One vector is turned by the same rotation once a step. Each row is the vector after some number of steps, and that number follows the row.
The counts run from 0 to 450.
[ 96 112 153  89 129 152 121 202 126 112 151 171 157 144 118 106 148 109
 151 144 139 111 145 156 151 153  69  85 120  75 137 115 143  98  96 142
 165 135 136 128 145 101 133 148 136 115 125 140 135 145 132 116 101 159
  98 140 133 125 129 183 187 132 196 118  76 139 116 136 110 100 110 104
 153 172 127 129 112 144 151 129 126 125 104 167 145 104]  16
[ 98 124 123 119 109 126 112 167 134  95 131 125 172 152 140 130 177 124
 130 138 103  97 144 122 157 112  64  75 136 108 104 110 125 101 104 143
 167 152 137 108 169 108 138 138 143 113 144 134 138 122 104 129  95 162
 105 147 134 107 114 206 172 153 172 132  87 143  86 132 124 102  99 110
 163 148 113 109 130 170 134 122  93 115 104 173 137 129]  391
[113 112 150 100 122 121 116 188 122 116 137 142 139 140 123 112 143 153
 143 144 137  92 167 154 149 134  71  87 147 104 100 108  96 116 126 164
 150 131 139 132 173 117 128  98 125 137 144 126 136 121  95 133  73 136
 121 130 131 121 117 180 182 155 166 128  99 142 118 146  93  97  78 126
 153 173 138  97 127 157 125 125 124 122  72 187 107 106]  243
[ 92 109 185 106 129 140 106 174 113 110 116 147 158 126 145  93 139 118
 158 126 135 107 126 163 132 148  99  90  93 101 152  93 123 134 101 168
 134 134 136 145 140 123 175 132  96 125 174 138 142 145  86 126  89 158
 156 135 143 101 122 166 166 123 203  78  84 147 134 135 113 110 122 115
 146 168 116 146 128 119 118 119 157 163 102 169  97 101]  320
[ 95 137 160 102 122 121 126 144 120 106 110 138 156 156 145 105 163  88
 176 135 126 122  98 145 126 141  88  73 120 126 141 111 155  98  92 169
 141 136 137 134 116 121 176 139 109  94 147 127 148 146 108 156  96 176
 142 166 136 104 119 167 183 115 218  90  62 147 123 121 116  94 125 106
 127 144 122 155 147 127 114 129 132 150 105 169 143 100]  313
[ 94 145 168 101 108 106 114 179 142 109 112 141 128 140 139 106 162 142
 130 144 123 114 155 124 163 131  52  83 138 115 105 118 112 115  92 156
 119 144 127 135 158 116 150  94 108 122 155 146 111 135  90 134  81 142
 122 137 119  75 111 173 164 143 173  77  85 135 100 131 118 115  83 144
 154 170 119 113 129 149 112  99 113 133  98 183 121  74]  237
[124 113 155  97 113 126 102 188 103 123 125 154 165 150 150 127 158 111
 172 125 126  96 110 167 134 159  87 100 112 116 133  97 116  89 109 164
 132 131 100 148 157 125 157 106 134 151 172 153 148 140 107 130  85 154
 139 149 140 154 124 198 165 115 183  76  96 137 104 135 140  87 119 135
 138 155 120  98 155 140 128 136 120 153  96 204 120 106]  338
[135 116 168 111 144 125 136 152 124 130 126 142 174 135 136 129 165 102
 167  99 126 109 133 158 126 130 112  75 129  97  89  89 115 111 103 172
 149 126 148 133 126  88 164 138  89 112 164 149 109 141 109 147  99 162
 130 137 143  74 117 173 177 136 191  98  65 148 118 131 113  72  92 121
 139 155 117 143 124 135 148 142  94 169  99 168 117 115]  284
[ 81 106 138 106 128 128 107 180 107 102 107 129 179 143 151 109 158 130
 171 117 129 101 148 131 128 133  95  94 126 108 154 108 148 119  86 150
 146 125 145 133 132  91 155 125 130 144 143 134 149 118 116 130  84 157
 113 161 125 112 111 177 194 148 202  88  66 143 130 146 123 142 107  99
 158 169 150 153 119 153 135 116 125 143 110 161 140  90]  183
[129 119 151 131 141 152 130 156 108 108 120 125 181 136 131 100 140 106
 182 152 120 123 118 188 129 158  97  95 131 118 118  85 115  82 112 165
 133 130 130 153 152 113 155 140 111 115 151 141 160 134 103 131  82 159
 160 152 175 123 125 194 172 131 189  81  91 148 100 126 119  85 110 120
 155 147  87 122 173 132 126 140 127 136 107 188 112 130]  442
[ 71 126 138  86  99 117 101 176 124 114 134 130 144 142 129 110 159 121
 129 131 124 100 134 134 165 131  62  81 126 119 117 111  93 128 116 161
 174 144 111 119 154 110 129 114 125 144 163 122 121 140  86 144  93 176
 133 155 145 130 116 178 158 151 177 155  75 141 124 145 122  84  97 127
 165 172  96 131 131 143 131 132 135 109 116 181  83 113]  224
[101 129 166 106 132 114  88 180 107 119 109 116 167 135 155 127 180 112
 168 116 117  77 117 119 121 123  83 106 125  84 147  95 149 105  86 144
 166 118 131 129 150 119 171 112 128 125 178 139 161 127  90 124 104 159
 131 145 128 109 107 183 164 130 201  83  87 133 109 149 145 128 127  96
 142 152 136 126 127 149 114 134 125 144  84 160 149  98]  43
[ 91 109 133  96 121 137 112 189  99 103 114 124 188 155 165 115 145 122
 166 117 126  96 127 128 114 126  83  98 115 115 168  98 123 121  98 152
 146 118 146 145 141 109 160 128 132 147 135 133 168 126 115 122  72 156
 125 163 124 116 130 175 182 130 201  89  70 159 135 140 118 144 110 114
 151 168 158 143 109 135 124 115 136 162 103 152 142  94]  184
[ 96 127 127 110  97 122 122 174 137 115 118 133 156 152 138 137 170 118
 126 131 124 104 153 125 153 116  61  88 142 111  85 115 128  88 121 157
 178 143 130 114 167  94 137 125 135 114 135 150 117 130 103 132  97 175
  97 129 129 101 101 196 165 151 172 126  79 154 103 136 125  85  82 115
 160 152 123 109 123 161 126 121  85 119 100 174 137 116]  390
[ 90 136 122 116  77 104 107 141 115 109 118  98 159 183 151 123 151 137
 150 115 113  88  98 141 127 119  71  95 142 120 131 109 124 116 114 172
 164 133 131 144 156 127 176  99 148 134 125 116 148 131  79 153  90 177
 124 160 133 100 129 165 170 124 195 113  85 166 117 142 114 103  95 108
 159 161 127 113 113 134  91 120 132 127  84 160 124 108]  221
[118  98 127 105 104 109 127 156 147 117 118 125 162 123 154 126 158 144
 147 144 117  96 152 165 128 151  65  97 162 110  97  74  99 103 115 157
 110 113 112 147 169 115 158 142 128 124 154 126 140 125 114 134  73 169
 153 137 158  95 127 173 170 145 196  93 108 145  78 120  93  98  87 109
 136 158  96 113 158 148 112 109 119 155 105 158 110 105]  246
[ 98 113 105 103 104 119 140 157 117 108 130 138 175 166 163 116 159 112
 148 127 106  99 130 135 129 133  81  98 146 123 147 114 147  89  97 156
 151 131 119 144 178 108 163 135 141 116 139 138 161 117 124 132  61 167
 112 151 106 119 122 209 165 118 196  88  87 152 121 128 129 110 105 103
 121 160 134  97 134 134  98 128 128 125 102 182 156 107]  61
[106 121 147  99 116 126 135 156 136 112 135 133 162 161 131 125 152 119
 153 127 124  86 131 146 130 111  97  75 118 104 111  92 105 124 117 194
 166 148 133 135 146 109 162 138 133  85 128 131 147 145 111 141 114 186
 142 151 171 113 150 162 171 154 193 122  73 174 108 119 108  77  93  87
 142 175 110 121 110 145 127 139 104 136  80 178 114 134]  118
[ 87 131 131  92 105 123 113 198 114 106 121 133 142 150 125  80 153 122
 147 157 117 110 143 128 144 148  46 111 161 112 144 118 127 106 118 151
 169 136 122 152 156 102 117 118 147 141 132 134 164 113 102 121  87 175
 107 143 141 137 120 182 167 148 190 126  88 151 117 151 126 122 108 107
 167 173 118 102 133 145  88 124 135 108 114 161 144  94]  354
[ 93 124 118 117  94 128 114 178 110 112  95 124 179 171 141 137 181 110
 160 124 125  98 105 120 136 135  64  96 127 126 135 105 145  77  92 158
 155 141 110 126 149 110 162 134 154 127 142 151 147 132 106 138 105 172
 113 142 135 133 115 186 175 124 198  95  89 153 100 134 137 115 110 110
 150 138 126 120 147 163 116 122  99 139 108 159 143 107]  202
[121 116 162 130 105 135 124 150 120 115 110 140 160 144 131 102 135 101
 178 123 132 135 142 166 137 160 104 110 133 133 109  92 136  96 125 171
 151 120 132 149 153 123 168 134  84 116 141 138 142 162  95 114  92 187
 125 125 158  82 117 177 162 132 193  99  92 161 133 131 101  67 100 138
 155 180 115  95 156 124  99 125 134 153 102 164 124 124]  302
[ 97 107 164  79 130 110 109 163 114 113 132 150 165 141 149 124 155  85
 178 104 119 110 122 154 126 145 103  73  97 111 147  89 131 125  95 154
 139 113 112 134 130 113 164 134 111 119 180 133 120 142 101 140  92 170
 146 154 134  99 126 178 162 117 212 106  76 131 123 137 125  89 119 135
 124 168 108 135 128 125 124 109 130 153 113 170 103 111]  38
[104 135 145 124 117 154 123 174 109 115 115 132 168 147 149  88 142 110
 169 150 138 124 117 123 141 136  83  98 133 120 127 115 133  85  95 158
 148 156 140 134 158 112 153 124 142 111 128 148 168 148  96 118  78 170
 125 158 151 124 156 176 182 125 183  76  85 160 114 123 136 107 106 106
 154 155 138 108 145 121  98 143 104 131  98 182 153 121]  447
[ 91 131 154 133 113 132 103 156 116  94 116 149 182 158 117  90 146 111
 174 130 121  86 138 164 139 135 106 115 106  96 159 100 154 100 128 159
 180 118 156 135 161 104 145 118 136 130 129 128 164 131 107 121  91 150
 125 152 140 102 146 175 188 148 206 103  69 149 101 132 111 118 125  90
 159 168 137 112 114 148  90 110 128 123 101 159 150 108]  24
[107 140 145 118 133 119 141 171 118 124 115 138 156 156 135 122 172 139
 137 136 119 114 140 147 141 123  80  53 140 118 105 120 120 107  98 172
 120 159 140 139 141 105 147 129 106 111 143 146 106 108 119 162  97 150
 129 144 107 104 116 166 191 144 171 100  72 148 119 143 102  92  83 121
 160 141 134 140 137 168 153 115  91 141  97 185 112  75]  96
[ 78 137 137  92  98 104 111 152 124  90 108 116 164 163 146 108 175 123
 156 130 105 105 121 130 141 133  60  92 117 116 147 106 125 117 101 161
 159 141 116 150 147 100 168 124 148 135 155 142 156 126 102 144 100 180
 131 162 149 103 165 173 159 142 191 107  83 141  80 128 151 113 110  84
 156 160  90 122 119 120  90 120 111 120 116 159 137 115]  362
[125 127 158 104 130 135 132 169 170 107 123 143 149 111 155 123 157  99
 162 140 139 126 150 137 147 145  75  86 147 108  93 105 120  82  89 149
 150 116 125 122 137  83 145 110  92 109 169 148 112 155 126 144  92 165
 118 152 137  83 115 183 157 140 189  92  53 131 109 124 125  70  96 149
 146 167 111 134 132 132 115 128 103 129 106 168 140  96]  144
[118 139 167  83 128 106 118 178 141 122 131 126 126 128 122 122 178 129
 136 117  99 102 153 156 143 136  42  90 139 103 123  89 114 119 116 157
 145 109 131 149 138 109 123 128  95 129 168 155 112 113 111 143 106 162
 136 125 124  82 102 192 166 159 173 115  69 129 110 142  98  98  92 124
 180 156 111 137 127 155 120 103 128 150 100 168 110  70]  377
[103 120 188 105 133 111  93 184  97 139 105 132 157 149 131 117 154 103
 190 104 134 116 121 153 110 145  98 100 107 119 117  98 133 115 110 166
 135 123 144 143 113 125 174 106 107 142 175 149 144 135  81 140  84 163
 135 143 145 105 118 174 172 125 210 102 100 151 126 135 138  86 106 133
 153 172 119 128 149 124 136 115 131 168 102 164 125 111]  179
[123 127 181  90 129 134 135 204 136 130 139 141 152 137 115  98 169 116
 140 151 113 109 153 122 132 108  66  99 128  87 101 108 106 123 101 167
 156 150 128 145 151 101 130 133 123  91 144 152 161 131  96 111  95 191
 123 130 155 102 152 163 158 157 188 128  89 154 121 128 130  88  94  96
 154 168 110 105 126 120 114 142 106 139  69 168 146 136]  260
[105 117 145 105 130 138 101 178  97 116 141 143 172 160 149 114 141 112
 175 116 124  92 110 146 151 151  97  94 133 116 150 110 115  89 103 158
 154 132 119 128 165 121 152 101 152 137 158 139 154 128 103 137  70 142
 126 161 124 156 128 206 182 107 179  79  92 148 106 138 129 111 115 127
 129 158 136  96 146 138 119 131 122 139  94 202 123 106]  337
[ 99 141 160 123 134 115  92 173 118 122 110 127 151 136 152 120 177  99
 157 127 135 102 136 113 138 130  84 101 121 108 142 108 159  90  89 142
 154 119 132 118 138 114 160  93 132 118 178 140 154 121  95 127  89 153
 114 151 109 112 108 188 167 139 198  89  63 134 120 155 137 124 113 101
 145 154 141 123 126 155 102 115 120 134 113 174 161  94]  42
[104 122 172  90 101 118 123 177 133 127 132 154 137 144 135 129 166 137
 120 133 119 113 150 151 158 138  61  74 121  96 107 120 101 130  88 176
 121 141 117 130 154 118 148 100 108 124 155 152 111 132  99 142  92 155
 132 135 112  87 126 170 164 140 169  94  89 136 114 140 117  97  76 144
 136 172 131 123 121 149 130 101 118 157  84 186 102  79]  236
[132 109 134 104 115 152 157 166 128 111 140 129 159 143 140 111 123 103
 150 136 130 112 139 154 125 134  74 107 159 100 120 101 111  96 109 175
 169 132 135 153 153  90 136 128  96 119 121 144 138 153 117 129  80 164
 104 139 153 104 114 179 164 145 168 108  70 169 133 136  97  76  88 144
 154 177 150 126 107 122 129 138 128 123  80 168 140 120]  438
[106 115 147 128 143 149 105 178 118 116 123 135 180 152 147 128 138 114
 178 139 140  95 150  99 130 111  94  75 129 125 119  93 133  84  94 136
 166 138 168 117 148 104 152 113 114 112 128 144 144 132 112 109  75 149
 109 161 135 109 126 186 195 153 182  89  77 147 116 129 124 106  85 125
 162 159 137 119 127 154 136 121  96 135  97 173 156 109]  287
[ 96 122 185 111 136 126 115 163 137 109 144 160 132 108 132  84 136 131
 146 146 119 122 160 159 154 136 101  76 109  93 110 110  95 133 112 154
 156 133 152 123 148 111 145 130  97 121 155 126 119 140  99 129  71 143
 145 133 141  74 131 154 172 163 184 105  72 135 122 139  97  94 101 127
 148 180 110 136 115 140 124 117 133 135  98 177 100  92]  132
[125 130 178  93 132 118 113 162 124 142 152 129 141 134 117 104 118 124
 157 124 116 107 152 160 118 141  94 104 134 102 111  95  90 116 128 173
 166 103 160 143 146 123 124 119  80 126 150 137 139 125 102 127  63 167
 146 143 164  94 134 172 152 160 181 126  68 164 136 144 113  61  94 126
 171 182 109 122 122 122 123 119 137 150  94 170 118 115]  272
[112 133 178 107 119 148 140 202 103 130 132 154 161 128 121  89 145 108
 167 136 128 124 113 161 133 142  77  91 123  86 121 115 115 119  99 173
 155 147 135 151 118  99 153 146 121 103 142 147 137 152 103 131  98 183
 118 114 153 126 132 160 177 124 191 116  79 167 142 142 130  64 110 111
 152 155 113 128 134 120 142 158 128 143  95 179 112 132]  450
[ 82 126 164 105 103 131 144 177 129 126 117 137 156 144 117 104 182 115
 132 112 138  82 129 149 131 130  63 116 113 109 145 109 138 120 117 185
 167 142 103 159 146  96 158 128 122 106 148 148 146 137 109 146 146 183
 129 113 133 115 115 169 165 169 190 107  60 158 135 138 109 114 117 106
 163 155 125 133 115 155 106 112 136 129  83 169 121  84]  211
[ 69 132 150 114 119 112 102 164 113 112 119 156 154 122 140  66 151 110
 159 134 128 135 144 151 158 147  91  95 134 113 122 120 138 104 111 137
 168 113 136 126 142 107 145 129 113 131 149 121 121 143  91 127  78 160
 122 128 127  98 116 165 187 121 208 121  71 123 125 141 129  87 109 105
 169 176  93 108 154 150 103 126 137 140 135 167 120 102]  29
[ 70 124 130 104  94 113 117 180 127 121 102 118 162 136 133 105 172 145
 132 141 116 113 152 132 127 129  57 104 141 128 115 131 131 108 102 162
 127 146 139 138 152 118 149 115 123 144 127 144 156 119 101 157  75 156
 128 145 136 104 112 161 169 167 207 117  69 142 120 132 117 114  69 129
 178 158 117 141 147 145 110  93 132 130 122 171 139  69]  78
